In the data rows, zero lies at 4.5, halfway between 4 and 5.
Some points, one per row:
[5 4 6 5 4 4 5 6 5 4 5 5 5 5 5 4 5 4 3 4 3 5 3 4 5 4 3 4 4 4 7 4]
[8 7 7 7 6 7 6 6 8 7 7 6 8 8 9 7 7 7 9 8 7 6 5 5 5 6 6 7 6 8 6 7]
[5 4 5 4 5 5 4 5 4 4 5 4 5 4 5 6 8 6 6 9 7 6 7 6 6 7 7 5 6 5 5 6]
[5 5 4 5 4 5 5 4 5 5 4 5 5 5 5 4 5 5 2 3 3 4 4 4 3 5 4 5 4 4 4 5]
[6 5 5 6 5 4 6 5 4 5 7 5 5 5 6 5 4 7 8 8 7 6 7 7 7 7 6 8 4 4 5 8]
[4 5 4 4 4 3 4 5 4 3 3 3 4 3 3 4 4 6 5 4 5 4 5 5 5 5 4 6 4 3 4 4]
[5 5 5 6 5 5 4 4 4 5 4 5 4 5 5 5 4 6 6 9 7 7 6 9 7 6 7 5 6 5 5 6]
[6 6 6 7 5 5 5 7 6 7 8 6 6 6 5 7 5 5 5 5 4 5 5 5 5 6 4 5 6 8 5 5]
[3 2 2 2 3 2 2 2 1 2 2 2 3 3 2 2 2 3 4 0 2 3 2 3 3 3 3 2 3 3 4 3]
[2 3 2 2 3 2 2 3 3 2 3 3 3 2 1 3 2 2 0 0 2 1 2 1 2 3 3 2 4 2 4 4]
[7 9 7 8 8 8 8 6 7 7 8 9 7 7 7 8 8 8 9 9 7 6 6 5 6 6 6 7 8 6 7 7]
[6 6 6 6 5 6 5 6 5 4 6 4 4 5 4 5 6 5 4 4 6 5 4 4 5 4 4 6 5 5 4 5]
[2 3 3 4 2 3 3 3 2 2 2 2 3 3 5 4 2 2 1 0 3 2 4 3 3 3 3 3 3 3 3 2]
[8 5 5 6 5 4 6 4 6 5 6 6 5 5 5 6 4 4 2 9 5 4 4 6 4 5 6 4 5 6 5 5]
[5 4 3 4 3 4 4 4 5 4 3 5 4 3 5 4 2 5 9 6 5 5 7 5 6 6 6 5 5 4 4 5]
[4 3 4 3 4 3 7 4 4 4 3 3 5 4 4 4 3 4 3 4 4 3 6 5 5 5 5 6 6 3 5 4]
[7 7 6 5 6 7 7 5 7 5 6 6 5 5 5 6 6 5 6 8 4 6 6 5 5 4 4 6 5 7 4 5]
[2 3 2 2 4 3 2 2 2 3 2 2 2 2 2 4 2 2 4 0 2 2 5 2 3 2 3 2 2 2 5 4]
[5 5 3 4 4 4 4 4 6 4 3 4 3 4 3 6 5 3 3 1 3 3 3 4 3 4 4 4 5 3 3 5]
[6 6 5 7 5 5 5 5 5 5 5 4 4 4 6 5 4 4 1 5 4 5 4 4 3 4 3 5 7 5 5 6]
[5 7 6 5 5 5 6 6 5 5 5 5 5 6 8 5 5 6 9 9 7 9 7 6 7 7 8 6 7 6 6 6]
[3 2 2 3 2 2 3 3 3 3 2 3 3 2 2 3 3 2 0 0 3 1 1 3 3 4 2 3 3 3 2 4]
[3 3 3 4 4 3 3 3 3 4 7 3 5 3 3 4 2 3 2 6 4 4 4 5 5 4 4 3 3 3 5 6]
[2 3 3 3 3 3 4 3 3 4 3 4 3 2 4 2 4 8 5 1 3 4 3 3 4 4 4 5 6 3 5 4]
[3 4 4 3 3 3 3 3 3 4 4 5 4 3 4 3 5 4 7 2 4 4 5 5 5 5 4 3 5 6 5 4]
Here are 10 more points, each followed by its number:
[6 7 6 7 9 7 6 7 7 7 6 7 7 7 7 7 7 6 9 8 5 5 5 6 5 5 5 5 6 6 7 5] 0
[7 7 8 6 7 6 6 6 7 5 8 5 8 7 7 6 9 5 7 7 7 5 4 6 5 5 5 5 5 6 8 6] 1
[6 2 3 3 3 2 2 2 2 3 3 5 4 3 4 2 3 2 0 0 2 4 4 3 3 2 5 2 2 3 3 4] 2
[7 8 8 8 7 6 8 8 7 7 6 6 8 7 7 6 7 5 9 7 7 6 5 6 6 7 5 6 6 6 6 6] 3
[6 5 6 5 5 5 4 4 4 5 5 4 4 5 7 4 4 3 6 0 4 3 3 4 4 5 3 4 4 4 4 4] 4
[8 6 6 7 9 7 9 6 8 7 8 6 7 6 9 9 7 7 8 9 5 7 5 5 5 6 6 6 6 6 6 5] 5
[4 4 2 2 3 2 3 4 3 3 3 3 3 3 3 4 4 4 1 2 5 5 4 5 5 4 3 3 3 5 3 5] 6
[2 2 3 2 4 3 3 3 2 2 2 2 3 3 3 2 2 3 4 1 4 3 3 4 4 3 4 3 2 3 4 3] 7
[8 6 6 7 6 7 8 6 7 6 7 6 7 7 8 7 9 5 7 8 6 6 6 5 5 5 6 6 7 6 6 6] 8
[5 3 4 4 5 4 4 4 4 4 4 6 6 4 4 5 3 3 2 2 3 3 4 4 4 4 3 4 6 3 4 4] 9
Which of these numbered points is nearest to each point below by angle, seen from the average point of the first points? Its number follows each.
[6 6 7 6 7 7 5 5 7 6 6 8 6 6 6 6 5 5 6 5 5 4 5 4 6 5 5 5 5 6 5 5] > 0
[4 4 4 4 5 3 6 4 4 6 5 6 5 3 4 4 4 5 2 2 3 3 3 4 3 4 4 4 5 4 4 5] > 9
[2 2 2 3 3 2 3 2 2 2 3 2 3 2 2 1 3 3 5 0 3 3 3 3 3 2 2 3 2 3 4 2] > 7
[4 4 4 3 4 3 6 4 4 6 4 4 3 4 5 4 3 4 3 5 5 7 5 5 6 5 6 5 4 5 6 5] > 6
[4 4 4 4 5 5 5 5 4 5 5 5 5 5 6 5 5 4 4 2 6 4 4 3 5 4 3 4 4 5 4 4] > 4
[8 8 7 7 7 7 7 6 7 6 8 7 7 7 6 7 9 7 7 9 6 5 5 5 5 6 6 7 6 6 6 7] > 8
[5 5 6 5 5 4 4 5 5 5 5 5 4 6 5 4 5 4 5 3 4 4 3 5 3 4 4 6 4 5 5 5] > 4
[5 5 6 5 5 6 7 5 5 4 5 6 5 5 5 5 5 6 4 6 5 5 4 4 4 4 4 4 8 5 5 5] > 8
[3 4 6 2 3 4 4 4 3 2 4 3 4 5 4 3 5 7 2 4 5 5 4 5 4 5 5 3 4 4 3 4] > 6
[6 4 6 6 4 4 5 5 6 5 5 5 4 6 5 7 5 4 5 6 5 4 4 3 3 4 4 6 7 5 5 5] > 8
[9 8 7 7 8 8 7 7 7 7 7 6 7 8 7 7 8 7 8 8 7 9 6 6 6 7 8 8 6 9 7 7] > 8
[6 5 8 4 8 6 6 7 5 6 6 6 6 5 7 5 8 4 7 4 5 4 4 4 5 4 4 5 6 5 6 8] > 1
[4 4 5 5 5 5 4 6 3 4 5 5 4 6 4 4 4 4 8 2 3 4 5 4 3 2 3 5 4 4 4 4] > 4
[4 6 4 4 5 5 5 4 5 5 7 6 4 5 4 5 5 4 4 3 5 5 7 5 3 4 4 5 4 5 5 5] > 1
[5 5 5 6 5 5 5 5 6 5 6 5 7 5 6 5 4 4 5 4 4 5 3 4 4 5 7 7 4 5 6 6] > 1
[2 4 3 3 3 3 2 4 4 4 2 5 4 3 3 2 4 2 0 1 2 3 3 3 3 2 3 2 4 3 3 5] > 2
[5 5 7 5 5 5 5 5 5 5 5 5 5 5 5 6 5 6 5 9 5 5 4 4 5 5 6 7 6 5 6 6] > 5
[6 6 6 4 5 5 5 5 5 5 5 6 7 6 6 6 5 7 5 5 4 4 5 5 4 4 4 5 4 6 6 7] > 1
[6 2 3 2 2 3 2 2 3 3 2 2 4 3 3 3 3 3 0 1 2 3 2 4 3 3 3 3 3 3 2 2] > 2
[4 5 5 3 3 5 5 3 5 4 6 3 5 4 5 6 3 5 1 3 3 3 3 3 3 3 9 4 3 3 4 4] > 2
[3 4 4 3 3 3 3 3 3 3 3 3 3 3 2 3 2 3 7 2 4 4 4 2 3 6 3 5 5 4 3 5] > 7
[5 5 6 7 4 6 6 6 5 5 5 4 5 4 5 6 4 3 5 5 3 4 4 4 4 3 3 3 4 4 4 4] > 4
[4 5 6 5 6 6 5 5 5 6 5 7 5 6 6 6 5 6 5 4 5 5 6 4 4 4 4 5 5 6 6 5] > 0
[4 6 4 5 5 4 4 4 4 4 6 6 4 4 4 6 4 3 1 0 4 3 3 5 3 3 3 4 5 5 4 4] > 9
[6 5 5 5 7 6 5 9 6 7 5 5 5 6 5 5 5 5 3 7 5 4 4 4 5 5 6 5 5 5 4 5] > 0
[7 7 8 7 8 6 5 8 6 7 7 7 6 7 6 5 5 8 9 9 9 9 9 8 8 9 9 6 6 7 5 6] > 3
[4 5 6 6 5 4 4 6 3 5 4 6 5 4 5 5 4 9 9 9 9 9 9 9 9 9 9 4 4 5 3 3] > 3
[4 4 4 3 5 4 4 4 4 5 4 4 4 7 5 6 4 3 4 1 5 3 7 3 3 2 3 4 4 5 5 4] > 4
[3 3 4 3 3 3 3 3 3 3 2 3 3 4 3 4 3 4 5 3 4 5 5 4 3 3 4 3 3 5 4 4] > 7
[2 2 3 3 3 4 3 3 3 3 3 3 4 2 2 3 3 2 1 2 4 3 4 4 4 4 3 3 4 5 5 2] > 7
[3 4 3 4 3 3 3 4 3 3 2 5 3 3 3 2 4 3 0 2 2 2 3 5 3 3 3 3 2 3 3 3] > 2
[2 1 3 2 2 4 4 2 3 3 4 3 3 2 2 2 3 3 4 0 2 2 3 3 2 2 2 4 3 4 3 4] > 7
